In the rows, zero is written as 128.
Each named turn below is shown by a few rows before and after it. Which turns, in which order, take the first row of each later pair to the second? The first pair is answered.
k_455:
[112 133 100 169 121 151 127 134 161 139 108 124 118 118 115 127 130 146
 139 140 125 128 145 112 126 136 111 128 107 139 131 146 162  91] |-> [115 143  96 162 118 128 123 134 147 146 118 113 116 116 115 142 130 137
 141 145 123 121 141 105 122 141 115 127  95 147 128 147 164  99]
[136 115 126 138 141 148 107 120 131 133  95 119 118 111 127 119 133 113
  89 124 116 172 125 130 126 117 130 119 109 152 112 148 112 100] |-> [135 134 120 126 140 121 103 122 115 135 104 109 119 112 128 151 135  99
  99 133 116 156 122 121 111 121 138 128 100 169 109 150 114 116]
[141 120 100  90 121 118 141 146 107 124 127 122 160 172 167 163 147 125
 131 156 111 109 105 131 121 174 134 199 104 161 126 101 138 139] |-> [144  83 117 116 123 174 151 141 143 119 103 146 165 172 172 105 147 150
 122 141 108 142 113 150 148 159 121 191 126 128 134  97 128 108]
[141 120 115 106 123 102  93 143 109 129 177  87 174 141 192 124 130 141
 159 170 172 127 108 115 108 154 104 157 146  98 151 135  83 106] |-> [140 110 120 105 128 121 100 154 123 119 162 100 177 155 195 122 134 140
 168 165 168 125 110 122 102 142 101 171 158  93 154 133  82 107]
k_626:
[124 149 140 132 143 127 137 102 129 140 123 124 106 129 118 114 144 120
 101 124 112 141 135 140 147 124 131 119 116 119 123 127 122 114] |-> [122 146 141 123 143 122 139 103 125 139 129 117 108 136 118 111 132 117
 100 121 123 143 128 139 147 126 126 114 119 117 121 126 117 126]
[115 142 146 106 144 141 124 133 104 104 135 111 143 152 130 131 118 117
 141 104 119 109 112 124 118 101 141 161 144 103 102 134 132 128] |-> [118 102 127 135 127 150 112 136 115 108 137 124 156 133 141  96 121 142
 145 114 130 137 111 124 150 110 127 142 147 102 106 133 135  95]
[137 123 148 148 149 157 129 120 161  91  84 180 113 112 133 136 151 155
 148 106  86 110 140 146 102  96 129 137 133  98 134 153 118  87] |-> [118 132 179  96 166 128 143 127 123  96 128 129 117 168 131 122  79 119
 135  93 143 112  99 132  92 108 115 129 143  88 116 143  97 163]
[132 141 111 115 110 107 125 117 126  98 116 126 119 143 143 138 132  91
 161 141 146 146 109 130 126 115 120 141 100 139  87 121 122 116] |-> [132 128 105 123 104 109 122 119 128 101 117 130 125 138 147 125 134  98
 163 143 150 153 109 130 136 119 117 134 103 138  86 119 119 107]
k_363:
[ 92  72 161 152 161 182 121 129 141  68 143 133 173 176 171  85  89 180
 138 135 179 135  72 153 129 114  55 122 127  78  93  76 149 129] |-> [ 94  77 173 144 170 192 127 132 149  57 132 142 167 187 168  98  98 174
 140 129 168 124  75 158 116 105  59 138 134  77  96  77 149 134]
[130 150 122 134 116 139 127 121 114 131 105 136 128 105 131 160 106 133
 133 140 117 101 151 126 113 139 138 129  98 127 143 120 155 111] |-> [130 151 120 136 115 134 125 118 109 134 110 132 130 103 131 158 104 131
 133 144 121 101 151 123 117 143 138 127  95 129 141 118 155 113]
[132 131 120  78 102 120 157 150  93 127 174 136 142 133 121 186 164 109
 146 169 126  91 130 120 124 124 120 121 115 161 137 114 107 158] |-> [133 119 109  89  92 109 147 146  84 139 191 128 150 118 124 163 151 118
 141 177 141 108 123 116 146 137 114 100 108 157 136 117 108 150]
[123 104 114 150 125 160 116 142 144 138 135 136 126 127 134 105 152 136
 155 136 131 134 148 112 147 128 102 137 128 122 141 122 139 100] |-> [120 107 119 145 130 168 121 144 152 131 126 141 122 133 132 113 160 133
 155 132 124 127 154 115 138 119 106 147 129 120 143 121 141 104]
Now pairs of rows:
(two turns a pair)
[116  91 103 137 116 109 118 142 113 120 143 122 164 101 147 122 123 140
 155 159 180 150 125 122 164 139 105 107 134 138 138 124 134 120] |-> [114  79 108 128 123 129 126 162 126 103 125 141 164 118 151 135 134 135
 173 154 177 137 127 127 146 124 107 128 152 142 140 120 133 131] => k_455 k_455
[ 90 150 157 119 149  83 148 150  83 111 132 117 131  85 133  99 107 160
  73 123 164  71 121 125 151 171 130 106 143  88  90 111  43 120] |-> [100 161 126 132 138  70 133 154  87 105 113 138 126  55 132 157 160 165
 100 142 126  42 144 122 135 166 152 123 125 125  98 119  63  98] => k_626 k_455
[130 113 102 179 118 132 122 140 165 121 109 179 116 121 132 130 131 136
 162 136 122 129 144 136 157 141 134 141 138 119 163 118 142  99] |-> [123 132 148 153 146 150 149 130 170 117 110 164 106 158 120 107  97 117
 133 104 129 137 136 147 149 127 126 144 149  83 154 112 124 126] => k_626 k_455
[121 128 104 160  76  75 125 177 110 173 163 170 112 138 164 133 102 138
 142 173 132 151  93  85 100 131 103 110 111 141  92 152 137 177] |-> [123 156 115 150  84  70 134 169 110 170 157 169  99 143 159 163 114 124
 140 167 112 131 100  88  78 121 113 127 106 148  90 154 142 186] => k_626 k_626
[138 144 169  99 113  97 191 134 117 122 161 128  78 131  90 194  67 139
 113 122 111 108 126  80 145 134 119 154 117 150 115 135 156 116] |-> [138 101 138 136  88 105 169 132 125 133 168 140  95  99 102 151  68 170
 117 139 128 141 127  79 185 151 105 124 114 150 121 135 160  80] => k_363 k_626
[112 114 153 131 153 174 167 148 172 100  90 156 128 163 113  82 100 130
 134 107 116 152 140 130 164 128  89 106 188 113 131  94  96 111] |-> [125 167 142 147 142 119 156  94 137 139 119 119 108 105  91  87 101 130
  85 112  90 165 152 117 181 155  98  71 130 110 124 114 103  84] => k_626 k_455
[128 130  90  91 110 185 135 145 151 121 129 158 122 145 138  83 118 170
 100 147 101 121 123 158 217  81 105  86 136 119 156  86 130 125] |-> [127 167  76  53 113 131 129 163 114 114 148 141 118 158 137 167 125 136
 127 166  97  68 114 138 172  87 127 112 121 165 149  88 140 171] => k_455 k_455
[170 219 210 111 170 121 138  49 165 127  87 119  67 127 107 169  86 182
  62 108  88 191 119 124  68 124 162 124  57 100 149 151 105 104] |-> [177 178 180 155 148 142 120  48 186 133  75 146  76  91 117 135 109 217
  70 123  87 218 130 129 103 130 155 106  58 101 161 153 111  52] => k_626 k_626
[ 94 116 157 115 141  91 115 138 171 160 191  85 162  67 161 122 110  85
 122 166 153  95  93 141 100 159 111  56 117 158 175 142 168 149] |-> [ 91  76 150 128 141 139 113 172 207 134 155 128 171  81 175 124 139 100
 160 168 147  87 104 156  96 137 108  80 149 167 186 133 169 132] => k_455 k_626
[109  95 130 163 151 148 166 146 113 133 109 171 121 141 160 108 111 157
 146 141 126 149 117 110 127 141 141 145 145 119 144 136 103  87] |-> [102 105 143 142 159 139 174 148 100 132 122 153 121 163 159 111  86 143
 139 134 143 148 105 108 118 143 136 141 148 114 135 132  96 119] => k_626 k_626
[128 116 102 140 120 161 119 155 157 110 131 127 157 150 148 139 130 115
 150 132 111 124 118 128 142 138 141 131 138 113  98 123 137 122] |-> [131 136  91 139 116 127 110 143 132 125 153 108 152 133 143 151 123 113
 140 139 113 125 114 116 148 152 144 115 116 122  91 128 140 128] => k_455 k_455
[ 83 156 127  83 153 125 141 189 108 123 142 130 119 166 141 154 132 105
 131 142 138  97  87 129  73 109  94 190 205 120 107 130  97 203] |-> [ 91 165 113 130 128  90 124 123  83 180 187  85 118  98 127  71  96 134
  62 141 149 166  87 117 148 151  79 112 153  85 102 146  95 144] => k_455 k_455
[136 132 116 133 145 141 108  90 128 156 117 154 102  82 125 102 141 130
 108  98 112 170 156 139 177 145 127 116 123  78 151 144  90  84] |-> [138 165  95 109 138  77  93  93  86 164 147 124 101  77 123 157 141 108
 121 118 119 140 145 116 156 163 145 119  99 115 144 148  98 114] => k_455 k_363
[121  96 139 117 125 116 124 190 109 102 118 156 124 131 160 115 155  80
 171 114 143  95 112 116 122 105 137  89 137 138 129 126 103 140] |-> [121 102 139 116 126 117 125 189 113 103 113 159 120 127 160 122 163  79
 171 112 136  90 115 116 115 103 139  92 134 141 128 127 106 137] => k_626 k_626
[132 155 110 124  88 115  93 200 102 159 126 143 176 174 127 119 166 119
 123 125 154 100 117 141 137 146 124 131  56 195  77 105 160 163] |-> [135 135 100 147  77 128  87 192 114 166 123 154 178 156 128  91 170 142
 119 125 154 121 123 146 161 149 119 116  54 187  81 108 161 131] => k_626 k_363
[124 100 120 133 114 132 124 150 118 117 133 136 137 124 112 106 111 125
 131 119 146 146 131 149 124 125 111 111 132 110 136  97 118 144] |-> [133 121 102 144 110 120 118 137 119 122 123 145 128  95 107 138 146 129
 132 126 113 131 149 148 117 122 125 117 113 126 140 106 131 120] => k_455 k_626
[137 156 155 131 138 129 148  88 107 127 113 110 111  94 104 105 142 118
 105 110 127 112 129 138 151 153 136 112 121 110 114 132 148  84] |-> [133 145 163 113 149 157 157 121 126 100  89 134 115 126 110 131 158 108
 137 105 120  86 133 148 122 130 143 147 149 118 115 126 147 105] => k_455 k_455
[136 144 132 165 125 142 129  94 156 134 101 139 124  88 126  82 150 150
 112 109  92 140 146 134 151 124 129 125 115 109 132 137 127  69] |-> [116 172 176 102 157 121 152 110 124 124 127 101 123 157 122  95  89 105
 105  92 130 122 112 126 115 118 126 137 133 100 114 125 106 158] => k_363 k_626
[132 151 121 130 133 100 145 128 123 123  64 131 137 163 137 197 135  99
 203 151 122  83  78  98 128 189 126 184 134 105  99 153 143 144] |-> [139 139 121 176 116 102 141  81 125 160  86 114 138 114 129 111 110 132
 147 142 133 147  81  98 189 213 105 127 110  62 100 159 138  89] => k_455 k_455
[117 112 119 155 128  96 115 127  95 123 161  94 110 157 132 151 106 133
 144 125 144 130  74 137 142 175 113 123 133 124 115 160 119 173] |-> [122  77 109 181 127 148 114 148 141 104 117 144 112 150 141 148 147 157
 172 128 118 130  97 154 148 151 113 142 154 128 131 155 128 134] => k_455 k_626
[144 181 100 122 123 108 144 112 139 132 103 118 109 120 103 163 169 114
 118 125 107 149 142 119  93 127 129 130  85 140 129 163 173 107] |-> [132 144 113 116 123 111 145 114 124 146 140  90 129 143 112  94 100 115
  97 117 171 189 108 116 123 146 101  96 103 112 121 151 150 131] => k_626 k_363
[122 149 132 110 153 144 141  88 128 134 145 135 106 125  95 116 127 119
 102 100 101 133 143 132 155 121 113  98 123  90 127 100 129 108] |-> [122 166 123  90 152 109 135  98 104 135 157 123 107 131  97 154 126 101
 114 109 105 110 135 120 133 124 124 108 115 114 118  98 131 136] => k_626 k_455
[134 177 146 150 123 192 118 128 111 163 141 141  97  87 125  88 148 119
  71 128 129 143 114 159 106 158 134 102 132  99  84 147 129  83] |-> [129 208 158 116 136 170 125 140  94 152 146 131  89 114 122 140 146  91
  82 124 126 108 107 155  70 153 147 127 131 116  77 146 130 124] => k_626 k_455
[112 175 176 119 133 177 134 125 115 116 114  90 121 167 120 124 100 106
 112 110 120 171 120 131 148  83 106 126 147 121 132 148 126 159] |-> [122 153 141 161 110 179 114 111 128 130 108 104 126 118 125 103 126 142
 112 124 108 194 134 131 181  95 105 103 129 126 142 156 140 102] => k_455 k_626
[101 138 158 116 127 113 126 127 145  91  81  81 116  89 113 127  76 104
 160 150 147 128  84 133 152  83  98 145 143 115 112 134 128 135] |-> [105 150 159 116 130 114 130 125 151  86  67  90 107  79 108 144  98 105
 164 150 125 116  95 137 141  78 108 156 137 120 114 137 133 127] => k_626 k_626
